[[144 129 115 129 137 119 138 134 127 137 117 125 119 119]
 [140 131 121 130 131 123 119 134 136 133 135 129 139 125]
 [123 128 132 129 114 140 122 121 128 137 119 130 123 147]
 [108 126 130 128 114 121 124 140 124 117 150 119 154 122]
 [131 124 123 129 130 121 124 117 136 126 127 142 123 119]
 [135 133 130 126 123 134 124 131 137 120 133 130 130 132]
 [139 128 129 133 138 139 128 127 124 133 134 130 123 137]] ⇒ 130

[[118 124 128 120 125 131 127 128 121 120 127 128 116 112]
 [117 124 127 121 125 120 123 130 127 123 127 108 106 110]
 [126 128 130 123 123 136 127 127 118 118 127 141 142 138]
 [122 115 128 122 128 137 117 125 121 114 127 140 126 121]
 [122 120 123 116 129 123 124 131 126 106 130 112 122 127]
 [122 117 126 115 128 115 114 126 131 108 128 106 121 122]
 [131 126 125 124 128 111 121 125 134 122 128 107 141 144]] ⇒ 107

[[122 107 103 141 132 138 124 139 149 112 129 103 136 132 136]
 [115 146 135 110 147 143 129 114 114 132 103 145 145 113 122]
 [152 108 135 138 138 140 115 143 111 137 124 134 116 133 135]
 [127 134 132 140 141 138 102 104 119 142 126 140 144 144 140]
 [109 130 130 113 128 126 145 130 123 126 140 115 109 114 114]
 [135 150 148 106 121 117 104 108 138 123 114 117 121 131 118]] ⇒ 121

[[134 135 115 123 152 124 137 141 123]
 [131 123 133 129 124 125 123 132 125]
 [139 119 133 141 144 144 119 133 127]
 [136 137 116 121 155 132 132 142 126]
 [112 128 136 129 140 138 128 124 142]
 [123 132 118 149 142 125 126 133 142]
 [120 125 112 123 120 108 123 120 123]
 [139 119 116 133 129 121 128 118 121]
 [146 114 129 117 126 124 116 115 128]
 [116 124 133 133 113 119 131 113 124]
 [145 118 123 111 122 111 126 120 140]
 [137 134 118 124 149 127 130 145 132]] ⇒ 130

[[116 131 132 132 123 128 122 131 117 127]
 [109 134 142 138 121 127 121 135 109 123]
 [132 137 122 128 133 120 130 115 125 130]
 [127 126 133 131 136 132 127 118 124 129]
 [125 139 119 116 107 128 128 134 135 126]
 [138 121 122 124 121 133 129 133 142 122]
 [134 130 126 127 134 121 142 130 135 134]
 [127 113 156 146 143 141 123 120 123 120]] ⇒ 120

[[131 129 133 120 123 134 122 139 135 121 128 132 131]
 [132 126 136 118 125 134 128 142 139 124 129 132 134]
 [137 126 142 113 124 133 132 140 143 124 126 130 135]
 [139 126 147 114 122 133 133 141 147 122 128 128 132]
 [139 126 149 114 122 132 132 142 147 126 131 130 130]
 [135 125 142 115 123 133 131 141 142 124 126 131 135]
 [129 127 136 121 124 133 128 143 138 123 128 131 133]
 [131 129 133 121 124 133 124 138 134 121 127 132 131]
 [140 125 151 113 121 129 132 144 147 129 133 128 127]
 [135 121 129 118 126 132 126 141 137 130 131 130 133]] ⇒ 131
---
[106, 141, 144, 122, 111, 134] yields 141
[[144, 109, 136, 135, 143, 150], [148, 114, 122, 133, 110, 128]] yields 148
[107, 127, 135, 106, 130] yields 130
[106, 127, 140, 119, 139] yields 139
[[118, 134, 142, 155], [132, 133, 109, 139], [136, 109, 128, 136]] yields 142
[[123, 122, 152, 116, 153], [137, 121, 126, 123, 128]] yields 152
[[128, 126, 130, 127, 128, 150, 127], [129, 129, 139, 129, 128, 128, 128], [126, 126, 128, 125, 128, 142, 125]] yields 142
[134, 153, 123, 143] yields 143
[[126, 128, 129, 130], [131, 128, 126, 127], [104, 129, 141, 139]] yields 139
---
[[114 136 154 126]
 [134 111 147 121]] --> 126, 134

[150 139 148 116] --> 116, 150

[156 104 120 110 105] --> 105, 156

[125 152 119 100 138 139] --> 139, 125

[[125 129 128 103 134 108]
 [119 133 127 140 144 128]
 [136 123 129  99 113 110]] --> 108, 136

[126 141 127 127 103 134] --> 134, 126

[116 123 135 158] --> 158, 116

[130 121 122 107 108] --> 108, 130

[119 131 131 150 136 125] --> 125, 119

[[125 140 108 138]
 [153 124 108 137]] --> 138, 153
---
[[103 124 128 147 150 126 128]
 [131 129 130 131 135 126 127]
 [128 124 125 130 137 124 130]] gives 129

[[140 149 111 122 134 150]
 [135 115 134 122 123 133]] gives 149

[[129 109 126 107 124 133 127]
 [131 128 127 127 116 130 133]] gives 109

[[124 145 130 145 127]
 [125 157 151 153 141]] gives 145

[[122 109 120 105]
 [109 107 122 116]
 [117 111 109 115]] gives 107

[[136 128 125 118 132]
 [101 120 127 142 128]] gives 128
